In the data rows, zero lies at 4.5, halfway between 4 and 5.
What is the hidden score of each row? Scores go from 0 to 30, and 15 is about the middle. The score is a weighted sum of the row's numbers plus the product of two more (or one squared), each taken from its middle value.
{5, 2, 4, 4, 5, 4, 5, 6, 5, 4, 6, 3, 3, 5, 4, 4, 4, 3, 5, 5, 3, 4, 3, 5} >> 10
{4, 4, 4, 4, 7, 6, 6, 4, 4, 4, 4, 5, 3, 4, 5, 6, 5, 6, 2, 6, 4, 4, 4, 6} >> 14
{4, 4, 3, 6, 1, 2, 4, 4, 4, 7, 5, 2, 3, 4, 7, 7, 5, 4, 6, 6, 6, 5, 4, 4} >> 16
{6, 8, 4, 6, 5, 6, 2, 4, 6, 2, 3, 4, 9, 5, 4, 5, 3, 3, 3, 5, 5, 3, 3, 4} >> 17
{4, 4, 3, 6, 1, 2, 4, 4, 4, 7, 5, 3, 3, 4, 6, 7, 5, 4, 6, 7, 6, 5, 5, 4} >> 11
{7, 8, 4, 3, 5, 7, 2, 4, 6, 6, 1, 5, 5, 3, 2, 5, 7, 4, 7, 2, 3, 1, 4, 2} >> 13
{5, 3, 3, 4, 7, 5, 7, 5, 4, 3, 5, 4, 4, 4, 3, 5, 3, 3, 3, 7, 3, 3, 3, 8} >> 15
{4, 4, 4, 5, 3, 4, 3, 5, 4, 5, 5, 4, 4, 6, 5, 5, 3, 6, 3, 4, 6, 6, 5, 3} >> 16
{5, 3, 2, 4, 7, 6, 6, 6, 4, 4, 3, 4, 2, 3, 5, 5, 4, 4, 3, 6, 2, 4, 2, 5} >> 17
{5, 3, 4, 5, 6, 5, 8, 6, 4, 4, 5, 4, 2, 4, 2, 5, 2, 4, 4, 5, 3, 3, 2, 6} >> 16
{4, 4, 7, 5, 4, 4, 3, 5, 4, 4, 5, 4, 4, 6, 5, 5, 3, 6, 3, 4, 6, 6, 5, 3} >> 11
{4, 4, 3, 6, 1, 2, 4, 4, 4, 7, 5, 2, 3, 4, 7, 7, 5, 5, 6, 6, 6, 5, 5, 4} >> 14
{7, 7, 6, 4, 4, 8, 3, 4, 6, 6, 0, 5, 6, 3, 2, 5, 5, 3, 7, 2, 3, 1, 4, 2} >> 28
{4, 4, 3, 6, 1, 2, 4, 4, 4, 7, 5, 2, 3, 4, 7, 7, 5, 5, 6, 6, 6, 5, 5, 4} >> 14
{4, 2, 2, 7, 7, 7, 3, 2, 4, 0, 4, 4, 6, 2, 2, 3, 2, 4, 5, 6, 5, 4, 3, 7} >> 15
{5, 5, 5, 4, 4, 3, 4, 2, 5, 5, 3, 3, 4, 6, 4, 4, 3, 5, 5, 3, 4, 4, 4, 4} >> 22
{4, 5, 3, 6, 5, 2, 5, 4, 4, 7, 5, 3, 4, 4, 6, 7, 5, 4, 6, 7, 6, 5, 5, 4} >> 24
{4, 5, 5, 0, 4, 2, 4, 1, 5, 4, 3, 0, 3, 6, 5, 1, 5, 3, 6, 3, 3, 3, 5, 3} >> 21
{5, 2, 5, 4, 6, 4, 5, 7, 5, 3, 5, 3, 3, 4, 4, 5, 4, 3, 4, 6, 3, 3, 3, 7} >> 9
{3, 2, 4, 5, 5, 6, 9, 3, 4, 3, 6, 7, 3, 0, 7, 0, 4, 6, 8, 7, 2, 7, 8, 9} >> 20
{5, 6, 6, 4, 5, 3, 7, 1, 2, 6, 7, 5, 9, 4, 3, 3, 8, 5, 3, 5, 4, 6, 4, 5} >> 15
{4, 8, 6, 4, 5, 8, 3, 4, 5, 6, 0, 6, 5, 4, 3, 5, 7, 3, 7, 2, 3, 1, 4, 2} >> 16
{4, 4, 5, 6, 5, 3, 3, 5, 5, 2, 6, 6, 5, 8, 4, 6, 3, 7, 3, 2, 7, 7, 6, 4} >> 11
{5, 2, 5, 4, 5, 4, 5, 6, 5, 4, 6, 3, 3, 5, 4, 4, 5, 3, 4, 5, 3, 4, 3, 7} >> 9
{4, 4, 3, 4, 1, 2, 4, 4, 4, 7, 5, 4, 3, 4, 7, 7, 5, 5, 4, 6, 6, 5, 5, 4} >> 15
{4, 2, 6, 6, 4, 3, 3, 5, 5, 5, 4, 5, 4, 4, 5, 6, 3, 4, 3, 4, 7, 4, 5, 2} >> 16
{5, 2, 4, 5, 6, 4, 7, 6, 4, 4, 6, 3, 2, 4, 3, 5, 4, 3, 4, 5, 3, 3, 3, 7} >> 15
{5, 4, 5, 6, 5, 3, 3, 4, 5, 2, 6, 6, 5, 8, 4, 6, 2, 7, 2, 2, 7, 7, 6, 4} >> 14
{4, 4, 3, 6, 1, 2, 4, 4, 4, 6, 5, 4, 3, 4, 7, 5, 5, 5, 6, 6, 6, 5, 5, 4} >> 16
{5, 5, 6, 6, 5, 3, 3, 5, 5, 2, 6, 6, 5, 4, 4, 5, 3, 7, 2, 2, 8, 7, 6, 4} >> 17
{5, 2, 5, 5, 6, 4, 7, 6, 4, 4, 6, 3, 2, 4, 3, 5, 4, 3, 4, 5, 3, 3, 3, 7} >> 14
{4, 2, 5, 4, 5, 3, 5, 7, 5, 4, 5, 3, 3, 4, 5, 4, 4, 4, 3, 6, 3, 4, 3, 6} >> 11
{4, 5, 6, 5, 5, 3, 3, 4, 4, 3, 6, 6, 5, 7, 4, 5, 3, 7, 3, 3, 7, 7, 5, 3} >> 14
{4, 3, 6, 4, 3, 3, 4, 4, 4, 6, 4, 3, 4, 4, 6, 3, 4, 4, 4, 5, 4, 5, 4, 3} >> 17
{6, 7, 5, 2, 4, 8, 4, 4, 4, 6, 1, 5, 8, 3, 2, 4, 6, 3, 7, 2, 3, 1, 4, 2} >> 23
{5, 4, 5, 5, 5, 3, 3, 4, 5, 2, 6, 6, 5, 8, 4, 5, 3, 7, 2, 2, 8, 7, 6, 4} >> 13
{6, 8, 5, 5, 2, 6, 6, 6, 7, 8, 4, 8, 5, 3, 7, 2, 7, 4, 7, 5, 4, 5, 5, 4} >> 17
{4, 4, 5, 6, 4, 3, 3, 5, 5, 5, 5, 5, 4, 7, 5, 6, 3, 5, 3, 3, 7, 7, 5, 2} >> 15
{5, 3, 2, 5, 7, 5, 6, 5, 4, 4, 5, 4, 3, 4, 4, 5, 4, 3, 4, 6, 3, 3, 2, 7} >> 20
{4, 3, 6, 4, 4, 3, 3, 4, 5, 4, 5, 6, 4, 7, 4, 6, 5, 5, 3, 3, 4, 7, 5, 3} >> 5
{4, 3, 7, 4, 3, 3, 4, 5, 4, 5, 4, 3, 3, 4, 6, 4, 3, 5, 4, 4, 5, 6, 5, 3} >> 17
{6, 7, 6, 5, 5, 7, 3, 5, 5, 5, 4, 6, 7, 3, 2, 5, 8, 3, 4, 2, 4, 1, 4, 2} >> 12
{4, 5, 6, 5, 4, 3, 3, 4, 4, 3, 6, 5, 5, 6, 4, 5, 3, 7, 3, 3, 7, 7, 5, 5} >> 13
{6, 7, 6, 4, 4, 8, 3, 4, 5, 6, 0, 6, 6, 3, 2, 5, 7, 3, 7, 2, 3, 4, 4, 2} >> 9
{5, 3, 4, 5, 7, 5, 6, 4, 4, 4, 5, 4, 3, 4, 4, 5, 4, 3, 4, 5, 3, 4, 2, 6} >> 18
{4, 4, 3, 6, 1, 2, 4, 4, 4, 5, 5, 2, 3, 4, 7, 7, 5, 5, 6, 6, 6, 5, 5, 4} >> 13
{7, 8, 6, 3, 5, 8, 3, 4, 6, 6, 0, 5, 5, 3, 4, 5, 7, 3, 8, 2, 3, 4, 4, 2} >> 9
{4, 4, 3, 7, 1, 2, 4, 4, 4, 7, 5, 2, 3, 4, 7, 7, 5, 5, 6, 6, 6, 5, 5, 4} >> 15
{5, 6, 5, 2, 4, 7, 4, 4, 4, 5, 2, 4, 7, 3, 3, 3, 6, 3, 7, 2, 3, 2, 4, 3} >> 19
{4, 5, 3, 6, 2, 2, 5, 4, 4, 7, 5, 3, 4, 4, 6, 7, 4, 4, 6, 7, 6, 5, 6, 4} >> 15
{5, 4, 6, 4, 5, 4, 7, 2, 2, 6, 6, 4, 9, 5, 4, 3, 8, 5, 3, 5, 4, 5, 4, 4} >> 9
{4, 4, 4, 2, 4, 3, 5, 3, 4, 5, 4, 1, 6, 6, 6, 1, 6, 3, 4, 4, 4, 5, 5, 3} >> 20
{5, 4, 5, 6, 4, 3, 3, 5, 5, 2, 6, 6, 5, 8, 4, 6, 3, 7, 4, 5, 7, 4, 6, 4} >> 8
{6, 8, 6, 5, 3, 7, 4, 6, 5, 7, 3, 8, 7, 3, 5, 3, 8, 4, 7, 3, 5, 4, 6, 3} >> 13
{5, 3, 2, 4, 5, 6, 5, 6, 4, 3, 4, 4, 2, 3, 5, 5, 4, 4, 3, 6, 2, 4, 2, 5} >> 16
{4, 5, 6, 5, 5, 3, 3, 4, 4, 3, 6, 5, 5, 7, 4, 5, 3, 7, 4, 3, 7, 7, 5, 3} >> 13
{5, 3, 2, 3, 7, 6, 5, 6, 4, 3, 4, 5, 2, 3, 5, 5, 4, 4, 4, 5, 3, 4, 3, 5} >> 18
{4, 5, 6, 5, 5, 3, 3, 4, 4, 3, 5, 6, 5, 7, 4, 5, 3, 7, 3, 3, 7, 7, 5, 3} >> 13
{3, 4, 3, 4, 7, 6, 5, 3, 3, 3, 5, 6, 6, 4, 5, 4, 4, 6, 2, 7, 5, 4, 4, 7} >> 18
{8, 7, 3, 4, 5, 6, 4, 6, 8, 2, 3, 2, 9, 5, 4, 5, 2, 2, 4, 5, 6, 4, 3, 5} >> 14
{3, 6, 4, 6, 5, 9, 2, 5, 6, 7, 4, 6, 5, 2, 6, 4, 6, 6, 2, 6, 5, 4, 5, 5} >> 15
{4, 5, 6, 4, 4, 4, 3, 4, 4, 4, 6, 5, 4, 6, 4, 5, 3, 6, 3, 3, 7, 7, 5, 3} >> 16
{5, 6, 6, 4, 5, 3, 7, 2, 2, 6, 7, 4, 9, 5, 3, 3, 8, 5, 3, 5, 4, 6, 4, 4} >> 14
{5, 3, 3, 4, 7, 5, 5, 5, 4, 3, 5, 4, 4, 4, 3, 5, 4, 3, 3, 7, 3, 3, 3, 8} >> 12
{4, 6, 5, 5, 3, 6, 5, 6, 8, 9, 3, 8, 3, 3, 7, 3, 6, 4, 6, 7, 4, 5, 5, 5} >> 12
{2, 4, 1, 5, 3, 6, 9, 4, 3, 4, 8, 4, 3, 1, 8, 0, 7, 6, 8, 7, 2, 4, 8, 8} >> 25
{5, 3, 2, 4, 7, 5, 6, 5, 4, 4, 5, 4, 3, 4, 3, 5, 4, 3, 4, 6, 3, 3, 2, 7} >> 18
{4, 3, 2, 4, 7, 6, 5, 6, 4, 4, 4, 5, 2, 3, 5, 5, 5, 5, 3, 6, 3, 4, 4, 5} >> 16
{4, 4, 6, 6, 5, 5, 3, 5, 5, 2, 6, 6, 5, 8, 4, 5, 3, 7, 2, 2, 7, 7, 6, 4} >> 12
{5, 2, 5, 5, 6, 4, 7, 7, 5, 3, 5, 3, 3, 4, 4, 5, 4, 3, 4, 6, 3, 3, 3, 7} >> 11
{5, 5, 5, 4, 3, 6, 4, 3, 4, 5, 2, 6, 6, 4, 4, 4, 5, 4, 7, 2, 4, 3, 5, 3} >> 28
{4, 3, 2, 4, 7, 6, 5, 6, 5, 4, 4, 5, 2, 3, 5, 5, 5, 5, 3, 5, 3, 4, 4, 5} >> 16
{5, 3, 2, 4, 5, 5, 6, 4, 4, 4, 5, 4, 3, 4, 4, 4, 4, 3, 4, 5, 3, 4, 2, 6} >> 19
{4, 5, 2, 6, 2, 2, 5, 4, 5, 7, 5, 4, 5, 4, 5, 6, 4, 4, 7, 7, 6, 5, 6, 5} >> 13
{4, 3, 2, 4, 7, 6, 6, 5, 4, 4, 4, 5, 2, 3, 5, 6, 5, 5, 3, 6, 3, 3, 5, 6} >> 19
{4, 4, 5, 6, 4, 3, 3, 5, 5, 2, 6, 6, 5, 8, 4, 6, 3, 6, 3, 2, 7, 7, 6, 4} >> 12
{5, 6, 5, 0, 4, 4, 5, 1, 7, 6, 1, 3, 3, 6, 4, 3, 4, 4, 7, 3, 3, 2, 4, 4} >> 20
{4, 4, 3, 6, 1, 2, 4, 4, 5, 7, 5, 3, 3, 4, 7, 7, 5, 4, 6, 7, 6, 5, 5, 4} >> 12
{6, 7, 6, 4, 5, 7, 3, 5, 5, 6, 1, 6, 7, 4, 2, 5, 8, 3, 7, 2, 4, 4, 4, 2} >> 6
{5, 3, 2, 4, 7, 6, 5, 6, 4, 3, 4, 4, 2, 3, 5, 5, 4, 4, 3, 6, 2, 4, 2, 5} >> 16
{4, 5, 2, 6, 2, 2, 5, 4, 4, 7, 5, 3, 4, 4, 6, 7, 5, 4, 6, 7, 6, 5, 6, 4} >> 15
{5, 2, 4, 4, 6, 4, 6, 6, 5, 4, 6, 3, 3, 5, 4, 4, 4, 3, 4, 5, 3, 3, 3, 7} >> 14
{4, 3, 5, 6, 4, 3, 3, 5, 5, 5, 5, 5, 4, 6, 5, 6, 3, 5, 3, 4, 7, 6, 5, 2} >> 12
{2, 6, 2, 4, 0, 6, 7, 3, 5, 5, 8, 5, 7, 2, 8, 0, 8, 5, 7, 5, 3, 4, 7, 6} >> 23
{4, 2, 5, 6, 4, 3, 3, 5, 5, 6, 4, 5, 4, 6, 5, 6, 3, 4, 4, 3, 6, 6, 5, 2} >> 15
{4, 7, 6, 4, 5, 3, 5, 1, 2, 6, 4, 5, 9, 4, 2, 5, 8, 5, 4, 6, 4, 6, 3, 5} >> 11
{2, 2, 2, 5, 3, 6, 9, 2, 3, 4, 8, 7, 3, 1, 8, 0, 6, 6, 8, 7, 2, 8, 8, 8} >> 18
{4, 5, 6, 5, 4, 4, 3, 5, 4, 4, 5, 4, 5, 6, 5, 5, 3, 6, 3, 3, 7, 7, 5, 3} >> 15
{4, 4, 3, 6, 1, 2, 5, 4, 4, 7, 5, 3, 4, 4, 6, 7, 4, 4, 6, 7, 6, 5, 6, 4} >> 13
{7, 6, 3, 6, 6, 5, 2, 5, 5, 2, 3, 3, 9, 5, 3, 5, 3, 2, 5, 5, 5, 4, 3, 5} >> 14
{5, 3, 2, 4, 7, 5, 6, 4, 4, 4, 5, 4, 4, 4, 4, 4, 4, 3, 4, 5, 3, 4, 2, 6} >> 21
{4, 3, 7, 5, 3, 5, 4, 5, 4, 5, 5, 3, 4, 5, 5, 5, 3, 5, 3, 4, 5, 6, 5, 3} >> 16
{4, 4, 6, 6, 4, 3, 3, 5, 5, 2, 6, 6, 5, 8, 4, 6, 3, 7, 3, 2, 7, 7, 6, 4} >> 10
{5, 2, 5, 4, 5, 4, 5, 6, 5, 4, 6, 3, 3, 5, 4, 4, 4, 3, 4, 5, 4, 3, 3, 7} >> 12
{4, 5, 2, 5, 2, 2, 4, 5, 5, 8, 5, 5, 5, 4, 5, 6, 4, 4, 7, 7, 6, 5, 7, 4} >> 11
{5, 6, 6, 2, 3, 4, 6, 2, 5, 5, 3, 3, 4, 5, 5, 2, 6, 3, 6, 4, 3, 5, 6, 4} >> 15
{4, 5, 6, 5, 5, 3, 3, 4, 4, 3, 6, 6, 5, 7, 4, 5, 3, 7, 3, 3, 7, 7, 5, 3} >> 14
{4, 3, 2, 3, 7, 6, 5, 6, 4, 4, 4, 5, 2, 3, 5, 5, 4, 5, 3, 5, 3, 4, 4, 5} >> 19
{5, 6, 6, 3, 5, 4, 6, 3, 3, 5, 5, 3, 8, 5, 5, 2, 8, 4, 3, 5, 3, 5, 4, 4} >> 15
{7, 8, 6, 5, 3, 8, 4, 7, 5, 7, 2, 8, 7, 2, 4, 4, 8, 3, 7, 2, 4, 2, 6, 2} >> 16
{4, 5, 2, 6, 2, 2, 5, 4, 4, 8, 5, 4, 4, 4, 5, 5, 4, 4, 6, 7, 6, 5, 4, 5} >> 20
{4, 6, 5, 5, 3, 6, 5, 6, 5, 9, 4, 7, 2, 3, 7, 3, 6, 4, 4, 7, 4, 6, 5, 5} >> 20
{5, 7, 6, 4, 5, 3, 7, 1, 2, 6, 7, 5, 9, 4, 2, 5, 8, 5, 4, 5, 4, 6, 3, 5} >> 18
{5, 2, 4, 4, 6, 4, 6, 6, 4, 4, 6, 3, 2, 4, 3, 5, 4, 3, 4, 5, 3, 3, 3, 7} >> 14
{4, 3, 2, 4, 7, 6, 6, 6, 4, 4, 4, 5, 4, 3, 5, 5, 4, 5, 3, 6, 3, 4, 4, 5} >> 17
{4, 4, 5, 2, 3, 3, 5, 4, 4, 6, 4, 3, 4, 4, 6, 3, 4, 3, 5, 4, 4, 4, 5, 3} >> 22
{4, 5, 6, 5, 4, 4, 3, 4, 5, 4, 6, 5, 5, 6, 5, 5, 3, 6, 3, 3, 7, 7, 5, 3} >> 15
{4, 5, 6, 5, 4, 4, 3, 5, 4, 4, 5, 4, 5, 6, 4, 5, 3, 6, 4, 3, 7, 7, 5, 3} >> 13
{5, 5, 5, 6, 6, 5, 8, 4, 4, 5, 5, 2, 2, 5, 2, 5, 2, 4, 4, 4, 3, 3, 1, 5} >> 20
{5, 6, 6, 2, 4, 4, 5, 3, 4, 5, 4, 3, 4, 5, 6, 2, 6, 3, 5, 4, 3, 5, 5, 4} >> 19
{4, 4, 6, 5, 4, 4, 3, 5, 4, 4, 6, 5, 4, 6, 5, 5, 3, 4, 3, 3, 7, 6, 5, 3} >> 20
{5, 2, 5, 5, 6, 4, 7, 6, 4, 3, 6, 3, 2, 4, 3, 5, 4, 3, 4, 5, 3, 3, 3, 7} >> 13
{4, 4, 3, 7, 1, 2, 4, 4, 4, 7, 5, 2, 3, 4, 7, 7, 5, 5, 6, 6, 6, 5, 5, 4} >> 15
{5, 6, 6, 4, 5, 4, 7, 3, 3, 5, 6, 3, 9, 5, 5, 2, 8, 4, 3, 5, 3, 5, 4, 4} >> 15
{5, 2, 5, 4, 5, 4, 5, 6, 5, 4, 6, 4, 3, 5, 4, 4, 5, 3, 5, 5, 3, 4, 3, 7} >> 9
{4, 4, 6, 1, 4, 3, 5, 3, 4, 5, 4, 1, 5, 6, 6, 1, 6, 3, 4, 3, 4, 4, 5, 3} >> 21
{5, 5, 6, 1, 4, 3, 5, 1, 6, 6, 2, 4, 3, 6, 5, 3, 5, 4, 6, 3, 3, 4, 4, 3} >> 15
{5, 4, 5, 5, 5, 3, 3, 5, 5, 2, 6, 6, 5, 8, 4, 5, 3, 7, 2, 2, 8, 7, 6, 4} >> 13
{4, 5, 5, 0, 5, 3, 4, 1, 5, 4, 2, 1, 3, 6, 5, 2, 4, 3, 6, 3, 3, 3, 4, 4} >> 22
{4, 4, 6, 6, 4, 3, 2, 5, 5, 3, 5, 6, 5, 7, 4, 5, 3, 6, 3, 3, 7, 7, 5, 4} >> 10
{2, 6, 4, 5, 4, 7, 5, 3, 3, 5, 5, 7, 4, 1, 5, 2, 6, 7, 4, 6, 5, 5, 4, 7} >> 23
{5, 2, 5, 4, 6, 4, 6, 7, 5, 3, 5, 3, 3, 4, 4, 5, 4, 3, 4, 6, 3, 3, 3, 7} >> 10
{5, 2, 5, 4, 5, 4, 6, 7, 5, 4, 5, 3, 3, 4, 4, 5, 4, 3, 4, 6, 3, 4, 3, 7} >> 8
{4, 5, 2, 6, 2, 2, 5, 4, 4, 8, 5, 4, 4, 4, 5, 5, 4, 4, 7, 7, 6, 5, 6, 4} >> 16
{5, 2, 5, 4, 5, 4, 5, 5, 4, 5, 6, 4, 3, 5, 4, 4, 4, 3, 4, 5, 3, 4, 3, 7} >> 12
{4, 3, 5, 6, 4, 3, 3, 5, 5, 5, 5, 5, 4, 6, 5, 6, 3, 5, 3, 3, 7, 6, 5, 2} >> 15
{5, 2, 5, 4, 5, 4, 5, 6, 4, 4, 6, 3, 3, 5, 4, 5, 4, 3, 4, 5, 4, 4, 3, 7} >> 12
{5, 2, 5, 5, 6, 4, 6, 6, 4, 4, 6, 3, 3, 4, 3, 4, 4, 3, 4, 5, 3, 3, 4, 7} >> 14
{6, 5, 3, 5, 7, 7, 4, 4, 5, 1, 3, 4, 6, 4, 2, 3, 4, 4, 6, 5, 5, 4, 5, 7} >> 11
{6, 6, 5, 4, 4, 7, 4, 4, 4, 6, 2, 6, 7, 4, 3, 4, 6, 3, 7, 2, 4, 2, 4, 2} >> 18
{4, 5, 4, 1, 3, 4, 5, 3, 4, 6, 3, 4, 5, 4, 5, 2, 5, 3, 7, 3, 4, 3, 5, 4} >> 23
{6, 7, 5, 4, 4, 8, 3, 5, 4, 6, 1, 6, 7, 3, 4, 5, 7, 3, 7, 2, 4, 1, 4, 2} >> 19
{4, 4, 6, 6, 4, 3, 5, 4, 5, 3, 5, 6, 5, 7, 4, 6, 3, 6, 3, 3, 7, 7, 5, 3} >> 11
{4, 5, 4, 2, 7, 3, 4, 6, 4, 3, 4, 5, 5, 4, 4, 4, 2, 5, 2, 8, 5, 4, 4, 5} >> 17
{4, 4, 5, 4, 3, 4, 4, 3, 5, 6, 3, 6, 5, 6, 4, 4, 3, 4, 6, 2, 5, 4, 6, 2} >> 27
{4, 3, 5, 5, 3, 3, 3, 4, 5, 6, 4, 5, 5, 6, 5, 5, 3, 4, 4, 3, 6, 5, 6, 2} >> 21
{5, 4, 5, 4, 6, 4, 6, 6, 5, 4, 6, 3, 3, 5, 4, 4, 4, 4, 4, 5, 3, 3, 3, 7} >> 15
{5, 2, 5, 5, 5, 4, 6, 6, 5, 4, 6, 3, 3, 5, 4, 4, 4, 3, 5, 5, 3, 3, 3, 7} >> 12
{6, 7, 4, 6, 5, 6, 3, 5, 5, 6, 2, 5, 8, 3, 2, 6, 8, 3, 6, 3, 5, 2, 5, 2} >> 11
{6, 7, 6, 4, 5, 8, 3, 5, 5, 6, 1, 6, 6, 3, 3, 5, 7, 4, 7, 2, 3, 1, 4, 2} >> 16
{4, 4, 3, 6, 1, 2, 4, 4, 5, 7, 5, 2, 3, 4, 7, 7, 5, 4, 6, 6, 6, 5, 5, 4} >> 14
{4, 4, 3, 6, 1, 2, 4, 4, 4, 7, 5, 3, 3, 4, 7, 7, 5, 5, 6, 6, 6, 5, 5, 4} >> 14
{4, 5, 4, 4, 7, 5, 3, 5, 5, 2, 4, 4, 6, 5, 4, 4, 2, 4, 4, 5, 6, 3, 4, 5} >> 20
{4, 4, 5, 6, 4, 5, 3, 5, 5, 3, 6, 6, 5, 7, 4, 6, 3, 6, 3, 3, 7, 7, 5, 4} >> 10
{5, 4, 4, 4, 7, 4, 7, 6, 3, 3, 5, 4, 4, 3, 4, 5, 4, 5, 4, 6, 3, 4, 1, 5} >> 17
{5, 2, 5, 4, 6, 4, 6, 6, 4, 4, 6, 3, 2, 5, 3, 5, 4, 3, 4, 5, 3, 3, 3, 7} >> 12
{4, 6, 4, 4, 4, 3, 5, 2, 2, 6, 6, 5, 7, 3, 4, 4, 5, 6, 5, 6, 5, 6, 3, 4} >> 19
{5, 4, 5, 6, 4, 3, 3, 5, 5, 2, 6, 6, 5, 7, 4, 6, 3, 4, 3, 5, 7, 7, 6, 4} >> 10
{5, 3, 2, 4, 7, 5, 6, 5, 4, 3, 5, 4, 3, 4, 3, 5, 4, 3, 3, 6, 3, 3, 2, 7} >> 18
{4, 3, 7, 5, 3, 3, 4, 5, 4, 6, 4, 3, 3, 4, 6, 4, 4, 4, 4, 4, 4, 5, 5, 3} >> 20
{4, 4, 5, 6, 4, 3, 3, 5, 5, 2, 6, 6, 5, 7, 4, 6, 2, 6, 3, 2, 7, 7, 6, 4} >> 14
{5, 3, 2, 4, 7, 5, 6, 5, 4, 4, 5, 4, 3, 4, 4, 5, 4, 3, 4, 5, 3, 4, 2, 6} >> 21
{4, 4, 7, 2, 4, 3, 5, 4, 4, 5, 4, 2, 6, 6, 6, 2, 6, 4, 4, 4, 4, 5, 5, 3} >> 14
{6, 7, 5, 3, 4, 8, 3, 4, 5, 6, 1, 5, 7, 2, 2, 5, 5, 3, 8, 2, 3, 1, 4, 2} >> 22
{4, 4, 7, 5, 3, 4, 4, 5, 4, 5, 5, 4, 4, 5, 5, 5, 3, 5, 3, 4, 5, 6, 5, 3} >> 15
{2, 2, 5, 7, 5, 5, 6, 3, 5, 3, 6, 7, 4, 1, 6, 1, 1, 5, 6, 6, 3, 6, 7, 8} >> 27
{5, 5, 6, 0, 3, 3, 5, 1, 6, 6, 2, 2, 4, 6, 5, 3, 3, 4, 7, 3, 3, 3, 4, 3} >> 25
{4, 4, 7, 6, 3, 5, 4, 5, 4, 5, 5, 4, 4, 5, 5, 5, 3, 6, 4, 4, 6, 6, 5, 3} >> 13
{4, 5, 4, 2, 4, 3, 5, 1, 6, 5, 2, 3, 3, 6, 4, 3, 3, 4, 6, 3, 4, 4, 4, 3} >> 20
{4, 4, 3, 2, 5, 5, 7, 6, 5, 3, 5, 5, 5, 3, 3, 5, 3, 4, 1, 7, 4, 4, 4, 9} >> 14
{5, 2, 4, 4, 6, 4, 6, 7, 5, 4, 5, 3, 3, 4, 4, 5, 4, 3, 4, 6, 3, 3, 3, 7} >> 11
{3, 7, 3, 6, 4, 8, 2, 5, 6, 8, 4, 6, 6, 2, 6, 2, 7, 8, 3, 6, 6, 5, 6, 5} >> 15
{3, 5, 5, 6, 6, 9, 4, 4, 6, 6, 3, 4, 4, 3, 6, 5, 4, 7, 4, 7, 5, 4, 4, 7} >> 12
{4, 4, 6, 6, 4, 3, 3, 5, 5, 3, 6, 6, 5, 7, 4, 6, 3, 6, 3, 3, 7, 7, 5, 3} >> 9
{4, 4, 6, 5, 4, 4, 3, 5, 4, 4, 5, 5, 4, 4, 5, 5, 3, 6, 3, 4, 6, 6, 5, 3} >> 14
{5, 3, 2, 4, 7, 6, 5, 6, 4, 4, 4, 5, 2, 3, 5, 5, 4, 5, 3, 6, 3, 4, 3, 5} >> 16
{6, 9, 6, 5, 3, 5, 5, 6, 6, 7, 3, 8, 7, 3, 6, 3, 7, 4, 7, 3, 5, 3, 5, 3} >> 20
{5, 6, 6, 4, 5, 5, 3, 6, 4, 3, 2, 5, 7, 4, 2, 6, 6, 2, 4, 5, 3, 2, 5, 4} >> 10
{9, 8, 4, 5, 5, 6, 3, 6, 7, 2, 2, 2, 9, 6, 4, 5, 3, 2, 3, 5, 5, 4, 4, 4} >> 13
{6, 7, 5, 4, 4, 7, 3, 5, 4, 6, 1, 6, 7, 3, 3, 5, 7, 3, 7, 2, 4, 2, 5, 2} >> 17
{5, 6, 6, 3, 5, 4, 7, 3, 3, 5, 4, 3, 7, 5, 6, 2, 7, 4, 4, 5, 3, 5, 5, 4} >> 17
{5, 3, 2, 4, 7, 5, 6, 4, 4, 4, 5, 4, 3, 4, 4, 5, 5, 3, 4, 6, 3, 3, 2, 7} >> 19
{6, 8, 5, 1, 4, 7, 4, 3, 6, 6, 0, 4, 5, 4, 3, 5, 5, 3, 8, 3, 2, 1, 3, 3} >> 16
{5, 3, 2, 3, 7, 6, 5, 6, 4, 3, 4, 5, 2, 3, 5, 5, 4, 5, 3, 6, 3, 4, 3, 5} >> 15
{4, 4, 6, 4, 7, 6, 6, 4, 5, 5, 4, 5, 3, 4, 5, 6, 5, 7, 1, 6, 4, 4, 4, 6} >> 11
{4, 5, 5, 1, 4, 4, 4, 2, 5, 3, 3, 2, 4, 6, 4, 3, 5, 3, 6, 3, 4, 3, 4, 4} >> 16
{5, 3, 2, 4, 7, 5, 7, 5, 5, 3, 5, 4, 4, 4, 3, 5, 4, 3, 3, 7, 3, 3, 3, 8} >> 14
